[[ -60 -104 -418   -5 -123   19  425    1 -132 -157  -20]
 [-100 -729  361 -755 -745 -147 -300   81  -76 -312 -301]
 [  74   -8 -954  167  -87  -76  777   17  -95   -3  183]
 [ -12 -127  944 -292    5  -15 -811 -248   65   -4 -250]
 [ 330  229 -812  291  264  -75  572 -243   -4   98  189]
 [ 488  101 -646  107  108  -91  349 -274   25   75   90]
 [-285  -51 -117  159 -479  275  -62  258  -91  434    6]
 [ 421 -472 -615 -533 -200 -383  583 -186  -56 -643  -86]] Answer: -60

[[5043 5469 4669 5552 4383 5749 5095 5854]
 [4610 5445 4561 6935 3705 6241 3793 5272]
 [5425 5502 5660 5526 5601 5608 5675 5493]
 [5472 6118 5396 4800 4312 3768 5249 5201]
 [5480 5341 4218 4723 4839 6408 3712 5923]
 [7577 7993 5540 3177 4762 4345 4011 7359]
 [4287 5014 5299 5870 4373 5317 4201 4463]
 [3795 4595 6099 6157 5074 5517 4607 3703]
 [6205 5839 6151 7159 4974 2783 5613 5218]
 [4611 4333 6171 7109 5432 3887 5945 4164]
 [5572 6673 2795 5084 1963 5154 2799 6213]
 [5720 5268 5822 5342 5872 4855 5311 5465]] Answer: 5043

[[36 31 78 41 42 67 57 38 34 71]
 [59 24 65 40 84 66 61 73 80 57]
 [57 53 62 51 69 47 56 65 70 46]
 [73 59 51 63 57 66 62 74 67 47]
 [52 17 46 43 52 55 60 51 47 58]] Answer: 36

[[ 278  -47  182  169 -672  354  386  466  -10  572  225  334  391]
 [ 566  -40  116 -477   88  395 -174  517  198   -2   52  198  140]
 [-114  378  314  171  182 -476  181 -338  195  -70  221  -12   30]
 [-220  335  136  748 -312  -29  316   10   -3  329  117  -18  167]
 [ 257 -219 -156 -227  728  460 -210  459  401  246 -136  356  132]
 [  -9 -104   81  645 -340  627  164  323 -211  264  -94  -36   24]
 [ 317  300  384  692 -278  428 -218  346  421    1 -385   28   99]
 [ 382  166  308 -204 -226  264 -221  479   33 -113   40 -127  -10]
 [ 137  195  605  253 -727  -19  123  434  222  447   99  106  227]] Answer: 278

[[137 150  69 145  66 111  94 147 152 159  85]
 [213 116 111 223 118 163 135 194 156 148 141]
 [113 121 167 100 150 193 151 108 173 169 138]
 [163 111 156 131 131 181 150 147 124 151 123]
 [ 60 197 179  75 160 181 153 122 176 151 152]
 [155 100 100 167 146 142 158 159 160 154 175]
 [204 130 106 210 132 122 153 189 147 144 127]
 [ 97 170 106 111 123  69 146 111 121 141 136]
 [192 159 159 198 149 201 140 183 187 143 142]
 [183 129 170 181 169 153 143 188 140 146 140]] Answer: 137

[[  6   2  -5 -16   8   2 -20  13   2 -21   7  18   6   5   5]
 [-10   9  -9  -6   6   3   2  15  -1  18   4  -4  -5   6  10]
 [  1  -2   4  -5  15  10   8  13  -8   8  19  -5   1   0 -12]
 [ -7  10  -4  -4 -11 -28  -2  -7  -7  12 -20  -9 -16  14   1]
 [ -9  -1   9   2 -13 -16   8  -3 -14  -8   0 -15 -18  16 -16]
 [-10  12 -18 -12  -3  -9 -10   7   0   6  -6   2  -8   4  13]
 [ -8  -1  -2   1   2  24  10   3   2  10  25  -3   4 -13   0]
 [ 12 -12   6   1  10  -2   1   4  -3  -8  -8   0   4   1 -11]
 [  4  -7   0   8   2   6  -1  -2   7   2 -10   2   7  -6  10]] Answer: 6

[[5 1 5 3 4 3 5 2 4]
 [0 5 3 5 8 5 4 5 5]
 [3 1 5 2 6 3 4 1 4]
 [2 1 4 2 7 4 4 1 4]
 [8 1 2 4 1 4 5 4 3]
 [8 1 2 3 3 4 4 2 3]
 [1 1 2 3 8 5 4 1 4]
 [7 4 2 5 2 5 4 6 3]] Answer: 5

[[6 3 3 4 5 4 4 6 5 5 5 5 1 3]
 [5 5 4 5 3 5 6 6 5 6 5 5 4 4]
 [4 4 3 4 5 4 4 8 5 5 4 6 4 4]
 [6 4 4 4 4 3 5 3 5 6 3 4 3 3]
 [4 6 2 2 5 5 8 4 6 3 4 4 4 3]
 [5 4 4 4 5 3 5 5 4 5 5 5 4 4]
 [5 3 4 4 5 3 5 2 4 5 5 2 4 4]
 [4 5 4 5 4 5 7 6 4 5 6 4 6 5]
 [5 4 4 4 4 3 5 5 4 5 4 4 5 4]
 [6 4 4 4 4 4 6 3 5 6 4 6 4 3]] Answer: 6
